Small tables with named rows and columns. After each table, cells are looked up by row and column.

Table Kul
fields: Delesos, Zefufit, Gena, Lud, Todad, Valuk, Gom, Fad, Mugusuk, Neduzi
Ruti: [58, 118, 226, 178, 94, 82, 110, 86, 135, 90]
Salu: [63, 156, 150, 57, 155, 87, 125, 198, 182, 140]
Neno: [156, 150, 123, 133, 110, 192, 164, 142, 17, 83]
Nevigov: [175, 82, 186, 178, 129, 135, 134, 68, 86, 75]
Vitud: [36, 128, 92, 141, 22, 101, 91, 87, 122, 139]
Ruve: [110, 98, 100, 146, 178, 85, 89, 138, 189, 153]
Sos: [155, 105, 28, 78, 119, 128, 124, 37, 138, 195]
Rel: [157, 136, 144, 162, 151, 155, 145, 139, 154, 28]
Zaz: [65, 60, 186, 101, 89, 32, 58, 117, 86, 119]
Daz: [99, 114, 206, 146, 108, 101, 121, 59, 118, 90]
Saf: [176, 99, 141, 83, 65, 137, 149, 106, 171, 21]

Mugusuk of Ruti = 135
Valuk of Daz = 101
Gom of Rel = 145
Delesos of Neno = 156
Zefufit of Rel = 136
Valuk of Zaz = 32
Todad of Salu = 155

Bebiva =
|  | Teriru | Pumine | Nef | Vinub | Reneg | Vetugu | Mudotud |
|---|---|---|---|---|---|---|---|
| Zuka | 805 | 446 | 579 | 554 | 660 | 910 | 932 |
| Leg | 851 | 742 | 491 | 759 | 904 | 796 | 606 |
| Gek | 815 | 651 | 694 | 467 | 755 | 558 | 794 |
| Senap | 848 | 867 | 609 | 686 | 737 | 563 | 650 |
| Rifum | 599 | 980 | 594 | 880 | 801 | 699 | 611 |
| Vigig | 547 | 934 | 694 | 525 | 153 | 834 | 625 |
| Gug | 523 | 454 | 279 | 481 | 462 | 469 | 558 |
| Mupe | 771 | 526 | 676 | 463 | 764 | 452 | 917 |
| Mok | 657 | 428 | 444 | 521 | 659 | 728 | 493 |

Reneg of Leg is 904
Reneg of Mok is 659
Teriru of Gek is 815
Vinub of Gug is 481
Teriru of Gug is 523
Pumine of Mok is 428
Mudotud of Gek is 794
Vinub of Mok is 521
Nef of Senap is 609
Pumine of Gek is 651
Vetugu of Rifum is 699
Teriru of Zuka is 805
Teriru of Senap is 848
Vetugu of Mok is 728
Mudotud of Vigig is 625
Mudotud of Rifum is 611
Vetugu of Mupe is 452
Mudotud of Senap is 650
Pumine of Leg is 742
Row with the largest Pumine: Rifum

Tos:
         Fimo  Puson
Zap      7929   5369
Zaz      5824   6006
Tamuz   -1576   -335
Konu    -5777  -1524
Nek     -3258  -1918
Luneru   6900   5317
Gupir    -252    837
Sigufo   7943   6277
Dofeno  -4450   -787

Zaz, Fimo -> 5824
Luneru, Fimo -> 6900
Tamuz, Puson -> -335
Gupir, Puson -> 837
Nek, Fimo -> -3258
Zap, Fimo -> 7929
Zaz, Puson -> 6006
Dofeno, Fimo -> -4450
Sigufo, Puson -> 6277
Tamuz, Fimo -> -1576
Zap, Puson -> 5369
Nek, Puson -> -1918
Luneru, Puson -> 5317
Gupir, Fimo -> -252
Dofeno, Puson -> -787
Konu, Puson -> -1524
Konu, Fimo -> -5777
Row with the largest Fimo: Sigufo

Table Bovof
	Vikag	Puriga	Vivot	Rop	Pud
Pez	6.5	7.0	6.0	6.9	3.2
Sakove	4.7	3.3	7.9	3.7	5.5
Fov	5.8	6.6	5.3	1.5	4.9
Somas	5.0	2.0	2.1	4.3	6.6
Zez	5.9	4.7	2.8	7.7	5.4
Vaso	2.8	7.1	5.4	1.9	3.7
Kobodom	2.2	1.8	4.7	6.8	6.8
Nem	7.1	3.2	3.8	7.7	6.3
Pumopa	4.1	3.6	3.3	6.7	2.3
Lapi	3.6	3.3	3.1	3.3	1.7
Nal	5.2	2.1	4.8	5.7	5.2
Disib	1.5	2.9	1.7	3.2	5.3
Vufev	6.0	3.2	4.2	4.1	6.2
Gatodil	7.4	3.0	3.0	7.5	1.5

Vaso, Pud -> 3.7
Disib, Pud -> 5.3
Pumopa, Vikag -> 4.1
Vaso, Vivot -> 5.4
Gatodil, Vikag -> 7.4
Nem, Pud -> 6.3
Pez, Vivot -> 6.0
Nal, Puriga -> 2.1
Vufev, Pud -> 6.2
Kobodom, Vivot -> 4.7
Kobodom, Rop -> 6.8
Nal, Pud -> 5.2
Lapi, Rop -> 3.3
Nem, Vikag -> 7.1
Disib, Vikag -> 1.5
Zez, Vivot -> 2.8
Which row has the largest Puriga? Vaso

